In the rows, zero is written as 128.
The rows of Z fall into a few groups and each row is roughly a mix of its group's hidden directions.
Z, 96 rows:
[[101 110  98 157 120 112 116  94  79 154]
 [155 107 118  71 125  93  93 135 123 108]
 [128 120 152  84 102 140 109 147 131  71]
 [112 113 130 126 142 139 135 131 209 131]
 [118 133 159 107 140 131 152 173 183 136]
 [149 170 131 124 100 138 140  75 164 135]
 [182 113 126 138 143 136 131 101 182 111]
 [159 154 152 127 170 159 108 112 119 171]
 [137 126  89 162 149  97 157 142 100 166]
 [126 132 108 171 172 116 153 110 110 170]
 [111 131 156  84 104 116 170 158 160 123]
 [103 156 147 101 153  81 121  99  93 127]
 [142 116 131 133 134 135 100 127 181  70]
 [ 98 112 120 102 163 121 162  96 115  83]
 [163 115 116 143 103 163 154 142  99 174]
 [149 172 145  89 155 118 156 106 158 116]
 [125 107  95 143 125 111 104 152  65 111]
 [133 135 177  84 161 119 106  94 140 117]
 [108 128  73 174 113 107 150 147 147 121]
 [112 104 111 188 115 114 131  87 102 135]
 [ 95 106  82  95 102 109 119  91 126 115]
 [132 122 122  78 135 145  81 111  88 108]
 [ 56 100 133 113 154 115 141 128 122 138]
 [135 129 123 141  62 117 107 163 157 141]
 [ 91 116 154 100 122 122 157 173 165 141]
 [112  90 112 151 150 107 126 150  73 152]
 [135 130 134 129 110 137  87 146  88  70]
 [122 121 131 134 109 148  86 157 125  66]
 [109 151  92 150 139  67 142 110 111 116]
 [127 130 174  87 130 151 122 124  87 165]
 [179 116 163 108 120 170 110 124  99 130]
 [156 134 142 109 137 152  74 147  82 123]
 [127 109 154  94 110 146 138 160 144  71]
 [120  86 144 147  98 140 142 132 130  66]
 [134 135 163 105  97 161 121  84 161 105]
 [ 92 119 105 135 111  98 137  94  85 163]
 [102 111 138 179 178 132 134 122 162 135]
 [110 127 116  81  91 129 116  91 172 133]
 [120 150 104 141 163 108 121  76 104 164]
 [129 106 146 181 161 149 127 134 168 101]
 [100 151 112 105 140  95 141 102 110 183]
 [141 134 116 144 117 113  94 133 100  60]
 [174 139 145 115 131 123 120 100  66 128]
 [136 123 139 156  80 116 125 188 139 110]
 [120 132 124 133  97 143 114 159  58 124]
 [100 116  90 159 147  98 171 100 128 145]
 [ 91 156 164 116 118 162  94 136 152  99]
 [106 116 170 109 102 160  94  89 126 111]
 [ 97 140 179  78 151 123 111 113 120 141]
 [144 135 164 163 168 135 158 165 109 108]
 [129 131 116 134 158  95 143  95 191 121]
 [147 112 144 156  74 128 159 127 142  87]
 [166 145 162 120 133 159  82 158 105 134]
 [ 88 136 167 157 114 179 128 104 133 127]
 [143 142 129 166 129 156 188 119 162 133]
 [106 120 122 159 124 120 121  92  77 172]
 [109 131  97 141 152  89 110 161  86 154]
 [148 132 128 109  90 141 107 189 130 158]
 [110 131 159  93 147 133 150 112 134 190]
 [100  99  78 137  94  94 126 134 105 108]
 [158 145 171 163 122 139 136 181 144 132]
 [125 161 140 117 174 109 162  91 160 132]
 [130 129 160 106 180 147 144 125 103  83]
 [146 119 113 178 163 147  96  96 114 106]
 [140 157 152  77 139 121 161 117 155  95]
 [146 145 115 164 141 142 188 145 162 133]
 [165 164 122 148 166 136 106 132 154 169]
 [ 78 123 153 104 133 140 102 150 171 106]
 [105 115 134 177 182 128 138 102 154 124]
 [136 140 109 120  68 102 140 119  95 163]
 [178 138 124  96 112 126 150 108 176 108]
 [166 119 142  81 104 133 123  98 162  99]
 [ 76 124 139 110 140 134 145 138 176 166]
 [116 127  96 123 103 115 105 124  76 174]
 [153  89  98 146 153 103 164 157 108 142]
 [134 116  96 120 102 122  72 140  81 130]
 [102 150 128 103 154  95 163  77 125 137]
 [133 135 141 172  97 115 155 163 172 144]
 [154 141  96 131 109 133  85 135  87 168]
 [188 113 108  95 116 102 145  99 144 126]
 [138  61 118 136 144 115 144 138  86 138]
 [103 104 113 179 116 122 117 139 117 181]
 [174  75 113 108 124 102 144 104 109 135]
 [178 122 130  88 113 126 142 112 171 100]
 [153 146 146 156  92 134 113 160 162 169]
 [ 97 102  96  90 110 113 121 110 110  83]
 [138 103 103 159  99 137  99 107  77 107]
 [177 132 156 110 143 124 100  94 107  92]
 [151 104 145  85  98 127 105  77 128 115]
 [111  98 141  87 131 117  76 150 104 104]
 [163 115  93 109 125  77 122 105 101 153]
 [150 130 117  72 130  97  94 153 141 100]
 [124 136  80 171 112  99 126 143 110  88]
 [150 135 178  87 149 130 101  96 110 115]
 [160 145 174 127 106 152 102 173 143 124]
 [136 126 100 114  81 126  69 131 116 151]]

Each list below has one row that fits no group; the rest each fit one group, if only roughly. Name that row.
- J_2: [186 102  99  98 112 114 141 143 126  99]
- J_108: [153 138 117  74 117 148  94 150  90 119]
- J_441: [109 135 158  92 102 133  73  99 125 111]
- J_308: [107 123 149 104 115 163 141 143  85 177]
- J_916: [139 141 148 111 160 130 150  95 150  70]
- J_952: [153 142 132 118  80 115 145 174 144 166]
- J_681: [152 142 147 167 159 132 152 110 179 109]
- J_477: [158 176 141  86 113 108 161 127 144 146]
- J_113: [168 121 142 117 151 130 149  84 165 163]
- J_800: [147 142  99 153 115 116 167 129  84 168]
- J_994: [ 82  78 127 164 129 146 117 160 128 130]
- J_767: [123 187 106 167 131 126 157 123 144 157]
- J_402: [112 135 151  83 121 132  75 145 140  92]
- J_799: [102 119  95 128  99 107 147  93 173 155]
 : J_2
- J_688: [134 143 167  85 135 159 140 103 173 118]
- J_424: [ 81 117 126 120 110 129  70 107 105 146]
- J_848: [130 155 119  93 109  93  77  99 107 136]
- J_154: [187 178 134  99 140 134 123 114 139 116]
- J_105: [116  84 129 117 124 110  96 108  71 144]
- J_110: [111 111  97 128 119 134  83 142  78 162]
- J_226: [132 116 108 149 168 119 121 135  61 116]
- J_542: [125 133 130 150 155 151 165 181 164 114]
- J_783: [ 95 104 102 142 138  97 169 130 107  86]
- J_922: [ 89 137 133 119 113 131 141 152  74 171]
- J_454: [112 117 105 118  80 104 132 108  75 145]
- J_545: [ 73 118 144 111 114 160 116 172 149 139]
- J_661: [146  89 145 122 140 153 162 152 162  88]
- J_146: [125 154 102 130 120  90 105  94  92 169]
 : J_424
- J_178: [122 150 157 119 150 113 176 125 183 131]
- J_91: [165 153 101 145 158 138  86 102 103 148]
- J_97: [139 126 157  84 131 151 100 143 105  79]
- J_116: [120  94 128 137 136 153  98 117  99  67]
- J_998: [175 117  93 163 126 130 164 114 153 150]
- J_224: [ 69 122 143 112 116 154 128 167 141 158]
- J_585: [122 150 134  56 114 124 130 161 127 148]
- J_613: [ 91 149 111 138 108 102 108 150  83  94]
- J_156: [151 134 131  83 104 110  91  78 116 130]
- J_995: [159 133 115 104 102 101 117  67 117 149]
- J_209: [101  98  90 123 129 104 130 128  83  86]
- J_946: [119  94  98 110 165 117 140 129  74 106]
 : J_946
- J_961: [139 134 129 187 166 135 122 128 164 161]
- J_43: [ 80 139 166  88 154 111 108 118 150 119]
- J_674: [111 118 138 153 111 161 161 162 173 101]
- J_30: [154 141 110 138 152  78 157  81 140 130]
- J_895: [176 144 130 138 165 160  98 128 144  93]
- J_555: [136 147 137 115 128 111 140 109  60 164]
- J_643: [ 57 130 124 120 137 113 139 145 158 154]
- J_207: [ 83 132 120 129 163 111 132 129 133 190]
- J_949: [177 130 119 132  66 137 116 137 107 108]
- J_222: [ 98 160 145  95 119 129  68 137 133 107]
- J_557: [ 95  85 138 181 146 139 125 112 125  98]
- J_371: [ 91 134 152 103 123 133 133 142  76 171]
- J_276: [144 133  79 171 110 106 157 125  95 143]
- J_355: [104 141  94 158  98 113 130 156  76 120]
 : J_674
- J_143: [162 168 107  83 119 127 110 105  91 126]
- J_62: [158 169 104 101 120 111 121  90  93 150]
- J_328: [105 112 166 107 114 177 104 161 149 117]
- J_680: [ 74 144 135 133  83 111 130 161 128 157]
- J_25: [121 163 156 133 111 168 136 126 180 100]
- J_568: [173 133 112 132 138 129 180 139 175 118]
- J_721: [102 137 158  94 167 100 122  94 161 121]
- J_51: [143 130 154 145 183 140 147 148  88 101]
- J_903: [159 151 182 125 162 163 126 148 118 117]
- J_284: [167 118  87 162 120 134 167 116 144 160]
- J_291: [ 86 124 131 137 129 116  84 122  74 151]
- J_507: [113 113 109 143  76 102 140 145 105 173]
 : J_680
- J_349: [119 124 117 135  82 102 138 157 125 186]
- J_220: [ 89 127 129  83 122 118 117 170 116 170]
- J_648: [192 117 110 145 126 142 161 108 130 160]
- J_697: [ 99  85 142 174 137 146 121 165 154 126]
- J_94: [120 126 148 162 124 114 186 152 166 112]
- J_186: [116 107 106 116 140  85  96 149  80 149]
- J_836: [157 119 135 106 144  97 106 122  78  85]
- J_45: [150 144 100 160 124  91 125 112  76 104]
- J_702: [151 102 150 143 115 158 170  77 136 129]
- J_524: [117 146  90 159 108 100 131 137  71 119]
- J_973: [106 115  99 106  68 107 121 117 163 124]
- J_742: [118 114 108 144  93 104 142  84  77 124]
- J_505: [111 137 120 115 132 127 151  79 179 164]
- J_442: [ 65 149 149  97 139 103 123 131 104 146]
- J_307: [159 135  95 152 133 143  76 118  91 147]
 : J_836
- J_650: [127 154 144 162 112 163 161  84 156 137]
- J_823: [183 119 117 165  87 145 113 134 115 106]
- J_406: [119 127 161 157 154 132 180 152 136  91]
- J_780: [119 167 143 147 128 167 152 145 178 107]
- J_353: [107 101 156 115 144 158 122 179 138  90]
- J_672: [136 147 143  99  83 141 111 120 183 147]
- J_133: [162 147 128 128 175 148 109 100 136  81]
- J_762: [ 86 132 144 107 121 141 145 147 101 186]
- J_989: [159 114 127  64 150 109 146 112 155 131]
- J_704: [158 151 139 108 177 142 125 108 144  81]
- J_385: [ 86  80 146 129 106 140 140 165 130  97]
- J_902: [160 136 135 126 140 102  96  94 106  75]
 : J_989
- J_290: [164 152 101 106  92 120 111 123  84 155]
- J_588: [106 125 129 137 200 133 121  91 132 110]
- J_717: [119 149 115 125 118 103 132 142 130 204]
- J_40: [138 127 133  78  90 146  76 130 128 109]
- J_758: [160 113 116 136 136 140 173 111 167 173]
- J_184: [108 148  91 155 115  92 132 137  74 117]
- J_197: [159 145 101 127  87 114 112 103  79 145]
- J_367: [182 138  86 114 131  92 159 128 141 140]
- J_802: [ 80 122 145 169 127 150 117 111  87 151]
- J_754: [123 148 113 139 158 110 128 135 132  54]
- J_818: [ 73 144 134 135 135 119  80 153  96 132]
- J_959: [107 142 160  97 131 120  91 135  83  92]
- J_503: [105 113 124 142 156 114 191 119 137  90]
 : J_754
- J_360: [174 123 140 119 149 128 159  88 155 165]
- J_323: [137 135 105  95  92 121 110 108  68 122]
- J_615: [ 82  89 114 124  97 123 113 148  87 146]
- J_427: [154 147 139 138 144 150 102 148 107  65]
- J_351: [158 141  94  89 117  78  98 116 123 136]
- J_955: [142 158 130 158 138 100 159 108 161 174]
- J_304: [164 171 102 108 121 111 150 118 176 129]
- J_923: [200 127 134 131 131 138 135  93 100 135]
- J_540: [138 128 147 102 130 133 148 100 130  57]
- J_565: [ 78  98 121 178 146 118 135 124 144 156]
- J_417: [136  94 113 183 136 158  87 139 112 119]
- J_485: [105 149 128 127 133 103 143 138 147 200]
- J_649: [115 101 169 142 118 183 150 121 149 103]
- J_289: [163 105 121 143 125 152 149 124 191 147]
 : J_427
- J_46: [ 84 101 149 151 166 129 154 126 164 109]
- J_53: [ 84 112 113 117 142  90 169 113 161 109]
- J_859: [115 103 136 120 102 147 120 200 146 130]
- J_420: [153 123 108 168 138 125 192 127 131 152]
- J_301: [162 154 167 121 124 157  98 131 149 171]
- J_822: [165 112 109 155  92 158 120 154  89 112]
- J_963: [100 100 107 126 128 104 148 141  95  71]
- J_980: [127  93 123 145 148 158  99 124 109  70]
- J_870: [159 123 131 129  59 135 125 167 132 119]
- J_376: [204 113 136 130 128 154 133 102 130 131]
- J_807: [148 113 150 114 149 144 107 118 189  93]
- J_448: [111 118 110 151 132 130 135 147 200 103]
 : J_53
- J_586: [128 108 120 107 121  92  90  94  82 150]
- J_13: [ 81 101 136 117 108 146 136 167 172 138]
- J_876: [148 135 150 106 166 107 146  78 155 154]
- J_632: [178 157 143  87 108 142 129 156 148 107]
- J_415: [167 161 147 138 142 125 160 103 171 104]
- J_644: [149 143 165 133 187 155 130 131  94 123]
- J_445: [183 115 161 112 152 139 108  94 145 110]
- J_446: [140 143  98 149 149  79 159  88 140 142]
- J_896: [124 112 123 148 143 115 140 161  74  81]
- J_315: [126 119 113 102  62 118 125 139  85 134]
- J_142: [133 130  95 161  94 130 125 158  75 111]
- J_845: [ 92 144 124 119 164  89 147 101 170 139]
- J_44: [158 138 100 154  99 116 130 133  65 120]
 : J_13
- J_703: [157 162 117 102 100 125 109 153 126 181]
- J_911: [106  97 143 176 154 133 144 104 148  88]
- J_171: [127 178 119 143 138 147 155 158 177 118]
- J_825: [150 101 123 175 115 158 122 168  98 107]
- J_633: [141 132 150  84 143 154  86 130  94  95]
- J_606: [121 124 158 123 128 128 157 164 134  63]
- J_803: [ 99 107 142 121 112 174 112 170 167 122]
- J_151: [ 80 148 100 144 117  90 127 143  86 114]
- J_437: [108  84 116 166 108 120 133  98  95  96]
- J_48: [134 120  76 165 124 107 160 121 171 128]
- J_910: [109  99 160 134 113 133 155 171 174 112]
- J_591: [ 98 111 162  99 112 169 121 163 116 159]
 : J_825
